B =
[[132 140 137 119 145 120]
 [125 121 148 133 145 124]
 [146 124 116 114 140 130]
 [132 144 132 118 140 119]
 [131 149 125 121 125 120]
 [130 146 124 123 117 120]
 [120 118 146 145 133 128]
 [117 120 141 149 127 129]
 [146 109 137 114 130 132]
 [148 114 130 112 136 132]
 [132 147 129 119 133 119]
 [148 118 123 112 139 131]
 [129 127 146 127 146 123]
 [122 118 148 140 139 126]
 [130 134 142 122 147 121]]
B[0, 0]: 132
B[3, 1]: 144
B[5, 2]: 124
B[:, 1]: [140, 121, 124, 144, 149, 146, 118, 120, 109, 114, 147, 118, 127, 118, 134]
B[11]: [148, 118, 123, 112, 139, 131]
B[6, 1]: 118
B[14, 1]: 134
B[12, 1]: 127
B[9, 5]: 132
B[:, 5]: [120, 124, 130, 119, 120, 120, 128, 129, 132, 132, 119, 131, 123, 126, 121]
B[13, 4]: 139
B[5, 0]: 130
B[8, 4]: 130
B[5]: [130, 146, 124, 123, 117, 120]
B[10, 0]: 132
B[3, 4]: 140
B[1, 2]: 148
B[2, 4]: 140
B[11, 1]: 118
B[1, 5]: 124
B[6, 5]: 128
B[11, 5]: 131
B[9, 3]: 112
B[:, 2]: [137, 148, 116, 132, 125, 124, 146, 141, 137, 130, 129, 123, 146, 148, 142]
B[:, 4]: [145, 145, 140, 140, 125, 117, 133, 127, 130, 136, 133, 139, 146, 139, 147]
B[11, 3]: 112
B[13, 5]: 126
B[14, 2]: 142
B[0, 1]: 140
B[14]: [130, 134, 142, 122, 147, 121]
B[13, 3]: 140
B[4]: [131, 149, 125, 121, 125, 120]
B[9]: [148, 114, 130, 112, 136, 132]
B[12, 2]: 146
B[12, 3]: 127
B[13, 1]: 118

data = [126 156 127 150 107 140]
data[0]: 126
data[4]: 107

A =
[[128 131 129 129 128 129 128 128 126 130 129]
 [114 123 128 120 128  98 109 131 113 124 120]
 [128 126 131 127 128 127 126 127 121 132 133]]
Indices start at 0.
(0, 0) = 128
(2, 9) = 132
(1, 1) = 123
(0, 9) = 130
(2, 2) = 131
(1, 0) = 114
(1, 7) = 131
(0, 6) = 128
(1, 6) = 109
(1, 4) = 128
(2, 6) = 126
(2, 5) = 127

M = [145 106 158 117]
M[-4]	145
M[1]	106

X =
[[124 126 126 127 132 125 130 128 131 128 124 125 124 126 124 123]
 [134 133 130 124 125 130 121 127 124 129 133 131 134 130 130 129]
 [118 121 123 134 136 126 137 124 131 123 119 121 119 123 121 120]
 [127 124 124 125 125 126 127 128 129 126 127 124 125 123 126 126]
 [126 120 119 121 125 125 128 132 134 125 125 119 122 118 122 124]
 [118 126 124 119 137 116 130 135 136 136 117 121 123 125 116 115]
 [128 134 135 133 133 126 127 119 125 132 129 132 126 135 129 126]
 [128 128 128 128 128 128 128 127 128 128 128 128 127 128 128 128]
 [130 127 127 125 124 125 124 125 127 128 129 127 125 126 127 127]
 [131 123 128 140 117 142 129 118 117 112 133 133 131 127 137 138]
 [137 143 144 134 128 131 121 119 117 134 137 142 137 143 139 136]
 [134 125 129 132 117 132 122 114 120 119 134 130 123 126 133 133]
 [111 104 105 129 133 127 145 135 141 114 111 106 113 105 112 116]
 [134 136 136 130 127 130 123 123 122 131 134 136 134 136 134 132]
 [144 137 136 115 114 123 109 125 123 137 142 136 131 134 136 136]]
X[0,0]	124
X[12,8]	141
X[14,10]	142
X[8,1]	127
X[6,7]	119
X[5,13]	125
X[:, 9]	[128, 129, 123, 126, 125, 136, 132, 128, 128, 112, 134, 119, 114, 131, 137]
X[:, 6]	[130, 121, 137, 127, 128, 130, 127, 128, 124, 129, 121, 122, 145, 123, 109]
X[11,8]	120
X[12,10]	111
X[5,14]	116
X[:, 4]	[132, 125, 136, 125, 125, 137, 133, 128, 124, 117, 128, 117, 133, 127, 114]
X[0,13]	126
X[5,3]	119
X[9]	[131, 123, 128, 140, 117, 142, 129, 118, 117, 112, 133, 133, 131, 127, 137, 138]
X[11]	[134, 125, 129, 132, 117, 132, 122, 114, 120, 119, 134, 130, 123, 126, 133, 133]
X[:, 12]	[124, 134, 119, 125, 122, 123, 126, 127, 125, 131, 137, 123, 113, 134, 131]
X[9,2]	128
X[6,14]	129
X[3,1]	124
X[9,12]	131
X[2,11]	121
X[:, 3]	[127, 124, 134, 125, 121, 119, 133, 128, 125, 140, 134, 132, 129, 130, 115]
X[2,13]	123
X[13]	[134, 136, 136, 130, 127, 130, 123, 123, 122, 131, 134, 136, 134, 136, 134, 132]
X[12]	[111, 104, 105, 129, 133, 127, 145, 135, 141, 114, 111, 106, 113, 105, 112, 116]
X[11,11]	130
X[:, 5]	[125, 130, 126, 126, 125, 116, 126, 128, 125, 142, 131, 132, 127, 130, 123]
X[:, 7]	[128, 127, 124, 128, 132, 135, 119, 127, 125, 118, 119, 114, 135, 123, 125]
X[10,13]	143
X[8,15]	127
X[10,1]	143
X[11,1]	125
X[12,5]	127
X[4,7]	132
